In the rows, zero is written as 128.
A single turn carries every row of the set below to another of its rows. Some are shown first; where does it send the rows asked next?
Q_776: [132 131 130 110 165 144 134 133 108 141 154 174 131 140 127 123 154 128
  93 144]
Q_308: [128 109 137 133  96 121  99 116 170  96 133 100 146 107 136 131 135 123
 136 126]
Q_880: [128 124 139 141  94 121 105 121 164  99 126 101 149 113 146 134 125 126
 159 113]
Q_971: [124 124 140 122  94 107 118 114 156  93 118 102 135 121 142 145 108 126
 152 114]
Q_206: [131 125 129 111 172 139 136 133 113 141 159 166 130 138 121 127 160 131
  98 149]
Q_422: [130 109 143 118  92 111 111 106 163  88 126 107 127 113 132 143 125 126
 137 132]
Q_70: [100 111 136 151 124 104 173 144 119 117 106 149 129 113 109 110 115 121
  97 106]
Q_676: [136 127 132 113 166 133 130 136 114 138 155 174 134 142 123 127 157 126
  94 149]
Q_480: [133 148 126 139 172 141 124 153 113 151 152 169 157 138 136 117 154 127
 125 128]
Q_986: [132 161 139 130 161 124 142 148 100 147 129 177 140 154 142 134 127 130
 151 121]
Q_189: [137  98 101 119  81 109 145 128 119 139 113 118 130 142 123 132  96 146
 122  99]
Q_869: [143 121  90 100 123 147 146 110  92 155 148 140 120 152 126 128 126 158
 127 141]
Q_732: [140 133  90 107 120 144 149 118  90 159 141 141 127 157 135 130 117 160
 147 131]
Q_446: [126 159 136 127 167 128 153 146  99 150 136 169 135 152 141 136 129 138
 156 121]
Q_726: [ 99 116 131 163 129 111 163 152 122 124 112 147 142 108 113 103 123 122
  99  99]
Q_448: [127 111 132 127  98 121  99 117 169  95 134  95 146 108 136 130 128 121
 128 120]
Q_812: [134 139 147 103 157 114 150 132 102 132 133 183 116 156 127 146 132 132
 121 144]
Q_215: [126 127 134 137  98 118 105 122 165 101 127  97 151 113 147 133 114 122
 151 105]
Q_505: [132 142 144 101 157 128 155 128  98 136 135 180 115 157 132 140 131 132
 115 140]
Q_411: [101 108 130 157 129 110 165 148 121 121 116 146 134 109 108 105 124 122
  86 107]
Q_56: [128 147 123 138 174 146 132 149 114 154 155 162 154 137 138 118 157 132
 131 126]
Q_197: [121 126 143 143  99 124 112 114 157  97 120  92 137 116 143 129 126 120
 170 112]
Q_863: [125 106 147 123 100 118 113 103 160  87 127  94 121 113 128 134 134 121
 137 135]
Q_49: [140  86  96 115  85 117 137 124 126 137 126 116 131 135 117 124 110 144
 101 108]
Q_929: [109 139 141 164 131 149 141 122 127 144 126 135 107 105 126  98 159 108
 167 143]
Q_18: [ 99 119 135 162 127 106 171 149 117 123 106 148 135 112 115 108 114 122
 106  98]
Q_152: [124 114 140 139 104 132 102 112 163  97 132  91 139 108 135 124 141 120
 147 122]
Q_217: [141 122  82 113 127 156 134 118 100 160 155 137 136 146 130 117 136 158
 125 137]
Q_326: [130 150 129 135 169 153 130 146 110 154 150 170 152 142 143 114 150 128
 120 122]
Q_766: [106 141 152 148 126 137 156 114 118 141 114 140  92 114 127 111 147 112
 173 147]
Q_625: [128 122 148 125  89 109 115 113 159  93 115 106 134 118 142 145 114 129
 158 118]
Q_748: [121 119 153 126  94 115 121 105 151  91 116  98 118 120 137 139 122 123
 162 123]
Q_198: [140  92  87 131  90 126 126 135 131 146 130 112 147 130 124 113 115 142
 111  97]
Q_221: [128 162 138 127 162 134 149 143  99 150 131 177 136 154 147 131 128 132
 143 118]
Q_442: [110 125 141 151 132 147 140 113 130 138 132 135 101  99 118  97 168 108
 143 156]
Q_758: [110 126 153 137 126 137 153 105 121 133 121 142  83 110 115 110 154 110
 149 160]
Q_878: [128 113 141 113  95 111 115 107 164  89 128 103 127 116 131 144 115 125
 128 126]
Q_675: [140 134  84 120 126 153 139 123  95 164 146 137 138 149 136 120 127 159
 145 127]
Q_340: [130 138 144 100 164 120 160 131  98 136 139 171 113 154 124 146 134 135
 122 145]
Q_312: [137 105  94 135  85 119 136 138 124 148 117 115 147 138 131 120 100 145
 132  90]

Q_312 turns into Q_189
Q_480 turns into Q_986
Where do these go?
Q_215 turns into Q_971
Q_340 turns into Q_206
Q_675 turns into Q_732
Q_326 turns into Q_221
Q_758 turns into Q_442
Q_422 turns into Q_308
Q_748 turns into Q_863
Q_726 turns into Q_18

A single turn carries every row of the set below to another of its rows. Some are shown first; where does it send the rows asked next?
Q_522: [178 119 150 153 142 178 147 162 101 149 151 110 138 156 116  90 119 124
 111]
Q_632: [134 117 118 113 154 157 126 141 123 138 123 108 136 148 103 107 150 146
  80]
Q_687: [156 100 141 153 142 126 154 141 129 142 133 105 119 192 133 148 120 124
  91]
Q_463: [124 146 131 138 148 143 152 140 135 118  82 130 141 145 178  93  80 116
 137]
Q_540: [146 125 139 167 156  89 171 101 144 122 122  85 170 151 161 111 102 161
 123]
Q_314: [159 141 163 194 144 120 179 121 129 131 125  91 160 172 106 110 106 144
 135]
Q_604: [114 153 131 131 159 144 159 140 133 117  80 130 143 142 162  84  84 118
 132]
Q_224: [115 121 139  97 134 120 144 143 142 109  84 135 140 151 166 113  99 127
 125]
Q_839: [172 132 146 161 127 165 140 140 117 159 151  89 170 138 115  96 141 148
 120]
Q_59: [158 143 142 153 133 158 136 106 129 156 135  93 190 136 124  98 117 173
 138]
Q_268: [141 111 127 149 166  99 168  94 141 134 132  79 164 148 145 105 118 170
 104]
Q_950: [145  98 138 144 144 128 143 148 131 125 122 106 123 184 134 153 141 119
  96]
Q_654: [152 154 157 140 122 126 162 133 141 115  92 124 154 122 147  87  87 119
 162]
Q_216: [120 145 136 105 128 154 137 154 133 107  81 145 144 137 126  83  93 134
 133]
Q_975: [130 118 119 110 157 150 129 129 122 159 129 108 138 157 107 106 139 154
  77]
Q_667: [152  91 135 139 133 123 157 134 127 133 120 108 127 190 140 146 140 112
 100]
Q_730: [163 117 146 185 132 116 168 130 131 133 140  86 144 183 113 135 133 130
 106]
Q_853: [174 112 149 155 141 177 140 176 109 129 140 107 135 147 121  99 135 114
 115]
Q_612: [127 153 138 109 133 118 149 116 149 118  85 125 157 109 140  77  94 145
 138]
Q_674: [156 157 156 192 146 124 172 122 126 125 118  99 175 149 117  84  97 150
 144]
Q_583: [141 127 159 130 135 129 164 172 134  98  89 129 131 144 151  90  85 113
 136]
Q_169: [135 115 114 110 144 160 131 131 129 148 110 111 142 151  97 100 138 148
  76]
Q_322: [175 108 158 152 139 172 151 170 114 145 134 105 140 152 120  90 134 109
 114]
Q_184: [129 143 142 132 129  93 167 118 155 111  80 122 142 141 146 110  87 127
 141]
Q_356: [113 155 130 136 149 140 148 136 139 121  71 132 139 151 166 103  81 123
 130]
Q_54: [137 154 131 149 141 128 136  97 135 146 112  96 194 133 135 100 111 183
 132]
Q_798: [136 114 117 138 153 123 149 112 139 146 140  81 153 147 116 107 147 163
  79]

Q_687 turns into Q_975
Q_224 turns into Q_216
Where do these go?
Q_463 turns into Q_356
Q_632 turns into Q_853
Q_54 turns into Q_674
Q_169 turns into Q_322
Q_59 turns into Q_314
Q_730 turns into Q_798
Q_612 turns into Q_654

A single turn carries every row of the set below to another of its rows. Some are shown first; where does it send the rows asked next?
Q_506: [113 142 142 141 116 118 109 125 108 130 146 192 133 111 152 127 138 116]
Q_926: [115  86 119  84 139  77 106 118 158 114 138 130 114 106 150 108 139  95]
Q_89: [101 109 121 155 123 118  99 146 167 137 123 136 131 106 117  58 164 143]
Q_538: [130 148 138 130 127 119 107 127 111 137 140 192 138 123 157 127 148 112]
Q_74: [100 118 105 139 120 103 128 126 168 111 135 128 126 128 118 102 153 131]
Q_399: [118  79 121  83 141  83  97 121 158 121 135 128 116 110 154 110 147  89]
Q_289: [113  88 111 131 122 133  90 135 163 126 127 112 134 136 130 101 180 109]
Q_174: [ 96  83 115 142 110 123  91 132 158 114 134 116 132 121 121 104 164 115]
Q_563: [123  93 155  88 151  83  71 129 148 137 132 135 115  73 156 104 116 114]
Q_585: [ 91  99 114 148 108 113 112 126 161 108 137 119 128 117 116 104 151 125]
Q_834: [141 104 149  75 166  90  73 132 153 145 124 139 116  87 164 103 131 113]
Q_746: [136 134 136  76 158 133  97 135 122 149 137 131 163 106 105  63 133 149]
Q_989: [108 125 149 149 110 121  91 127 103 129 148 185 136 105 149 129 133 109]
Q_205: [112  82 120  85 136  80 103 119 155 116 137 128 113 104 152 111 139  92]
Q_370: [112  78 122  85 138  83  98 120 154 116 137 128 115 105 152 108 145  89]
Q_407: [119  86 118  80 142  82 102 121 156 120 132 129 117 112 157 109 147  92]
Q_447: [128 121 146 130 116 148  66 138 118 154 134 171 146 109 168 125 161 110]
Q_623: [114 155 139 138 113 116 108 125 122 140 145 186 131 100 154 127 130 132]
Q_352: [126 140 135  82 152 127 107 131 121 144 143 135 159  98  98  66 123 156]
Q_433: [131 115 148  79 161  73  91 122 153 137 129 145 112  81 158 104 116 121]
Q_192: [136 136 139 127 131 132  94 134 110 144 138 186 141 130 163 129 159 103]
Q_520: [104 117 117 152 126 114 107 143 169 138 123 140 129 106 118  59 161 147]
Q_795: [139 144 135 124 127 140  86 138 125 157 131 181 144 121 170 126 163 119]
Q_255: [113 122 114 149 132 116 110 143 172 139 119 141 132 115 122  60 170 148]
Q_97: [116 126 154  97 147 125 101 137 109 139 155 142 167  90  97  77 110 142]
Q_771: [133  92 155  80 158  92  64 129 150 143 127 135 117  78 160 103 126 111]
Q_582: [117 124 100 126 130 112 129 129 170 118 128 129 128 142 125 102 171 125]
Q_856: [116 108 117 148 130 128  94 148 170 144 116 134 136 117 126  58 178 138]
Q_513: [119 119 114 145 133 123 103 147 170 144 117 138 132 119 125  58 175 144]
Q_870: [114 114 150 143 115 133  79 134 102 134 145 178 143 109 155 128 145 100]
Q_428: [110 115 152 144 104 142  67 135 114 146 142 170 142  94 159 127 142 115]
Q_16: [107 102 121 154 124 126  90 149 167 141 119 132 136 111 120  58 169 139]
Q_792: [123 110 146  87 145 141  79 136 115 147 140 124 167  94 102  66 130 142]
Q_271: [130 113 156  85 153 144  77 145 106 148 147 136 173 101 108  76 131 131]
Q_742: [115 130 141  90 146 126 104 128 115 139 144 130 158  90  93  64 115 156]
Q_305: [125 138 147  88 156 119 110 138 111 141 150 149 163 101  99  75 114 146]
Q_430: [141 114 145  72 167  81  84 127 153 142 127 144 114  88 165 103 127 119]
Q_917: [140 140 145  79 164 130 105 141 115 148 144 150 167 110 108  75 128 143]
Q_835: [123 106 151  87 154  76  84 124 151 137 135 142 110  72 153 105 110 122]
Q_15: [141 128 149  80 162 142  88 144 112 150 143 141 173 109 110  74 136 136]
Q_801: [128 120 145 133 122 137  76 135 106 142 140 181 145 122 161 128 157  97]
Q_40: [115 114 147  92 143 133  86 134 114 142 145 130 160  85  98  65 121 149]
Q_493: [124 109 104 123 131 126 108 134 169 125 123 122 134 146 134 101 183 116]
Q_208: [116 111 158  96 145 135  84 142 107 143 151 138 169  88 100  75 116 136]
Q_600: [134 121 139  79 155 142  85 138 119 152 136 126 166 105 107  65 139 143]
Q_903: [133 158 133 125 127 124 106 129 126 149 135 187 135 116 165 126 148 128]
Q_320: [102 132 148 146 102 124  87 130 115 136 146 178 137  90 153 127 129 129]
Q_553: [117  87 116  82 142  79 106 119 157 116 135 132 114 109 153 108 143  91]

Q_563 turns into Q_771
Q_538 turns into Q_506
Q_585 turns into Q_174
Where do these go?
Q_746 turns into Q_352
Q_271 turns into Q_15
Q_320 turns into Q_428
Q_856 turns into Q_513

A single turn carries every row of the set below to another of its rows. Some are shown first; where does it send the rows asked next?
Q_815: [129 157  85 120 147 160 124 108 135 161 115 104 164 107 156  98 130 119
  89 133 103]
Q_218: [111 129  99  59 121 134 148 118 122 135 118 135 186 131 141 138 125 145
 107 133 139]
Q_973: [133 125 108  68 131 151 120 139  94 119 139 127 158 127 175 131  94 114
 151 156 135]
Q_32: [137 169  79 109 146 174 132  96 138 131 128 107 151 106 169 111 118 110
  99 137 103]
Q_779: [146 105 109 123 137 114 144 127 123 108 117 146 146 138  79 105 137 121
 106 116 150]
Q_695: [165 162 120 154 157 142 119  97 143 110 116 144 130 106 117 105 114 112
 116 127 120]
Q_125: [112 151 111 137 153 116 110 121 139 119 155 141 114 120 107 125  88 103
 116  90 157]
Q_332: [ 93 168  87 112 119 141 122 143 126 164 143 106 166 115 144 136  91 113
  98 115 150]
Q_489: [140  93 113 146 157 116 138 121 143 123 144 117  99 127 101 126 120 106
 131 117 136]
Q_923: [ 87 163 111 105 138 129 128 131 130 163 150 115 173 113 149 132  76 128
 102 125 155]
Q_43: [127 128 111  80 118 161 121 132  76 110 145 127 142 125 164 126  89 111
 142 154 149]
Q_966: [110 129 110  73 123 149 148 105 118 133 111 137 173 123 132 141 133 154
 107 141 155]
Q_650: [157  93 112 122 151 114 135 130 146 121 147 110 111 130 100 129 115  97
 139 104 126]
Q_61: [139 119 108  90 127 153 106 144  84 129 134 121 154 121 183 126 109 119
 146 152 144]
Q_920: [157 112  77 113 132 153 143 115 125 140 155  72 136  97 154 155 106 118
 135 141 130]
Q_343: [159 142 127 138 174 144 115 108 152 109 118 142 127 119 126  96 136 107
 116 114 127]
Q_23: [153 111  80 112 133 140 150 109 120 143 166  68 138 106 153 131  93 109
 118 135 109]
Q_698: [157  97 114 135 143 111 129 109 134 126 135 121  99 122 110 138 113 110
 145 119 109]
Q_336: [ 85 172  83  94 124 141 135 124 138 153 148 113 159 119 144 139  85 111
  98 115 133]
Q_249: [158 127 155 118 138 115 121 144 111 104 136 151 138 141 129 110  86 100
 144 133 138]
Q_324: [124 116 109  78 116 128 151 124 118 142 125 120 187 129 148 141 130 151
 101 129 156]
Q_794: [147 143 118 156 167 144 121 107 138 104 118 149 126 116 113  94 131 115
 107 127 146]
Q_821: [149 109  75  90 137 154 147 107 128 132 150  84 132 107 155 151 106 113
 142 145 107]
Q_643: [149 120 142 136 153 128 120 152 115 101 137 143 129 141 122  93 103  90
 133 133 152]
Q_354: [116 100  96  74 122 119 137 108  99 142 127 129 172 121 145 137 125 160
 110 133 145]
Q_180: [153 105  75  96 119 162 155 112 118 132 145  77 130 111 129 144 114 108
 134 145 113]
Q_53: [155 126  99  92 135 156 110 135  82 122 137 116 165 108 163 116  92 118
 146 164 140]
Q_469: [146 119 103 106 139 112 133 111 131 103 121 154 149 128  81 118 134 131
 105  98 153]
Q_575: [142 160  84 125 135 167 130  99 126 136 129 100 154 107 176 106 132 119
  83 127 118]
Q_79: [144 126 117 111 123 105 133 123 125 121 104 158 158 137  80 119 127 128
 112 114 133]
Q_455: [113 139 108 146 140 113 124 130 122 111 156 141 117 127  97 114  87 101
 107 103 165]
Q_618: [137 167 107 116 140 184 140 108 135 133 124 101 149 118 164  99 122 100
  94 142 108]
Q_128: [157 131 132 111 144 126 109 150 107  91 139 150 140 139 120  94  98  90
 135 116 149]
Q_599: [ 72 160 101 105 124 146 136 126 137 166 144 107 138 122 139 141  93 112
 103 117 139]
Q_241: [116 157 112 141 127 102 125 113 129 123 151 142 120 127 105 122  79 104
 101  93 135]

Q_923 turns into Q_53
Q_125 turns into Q_128
Where do these go?
Q_973 turns into Q_32
Q_643 turns into Q_794
Q_180 turns into Q_599
Q_332 turns into Q_61
Q_249 turns into Q_695

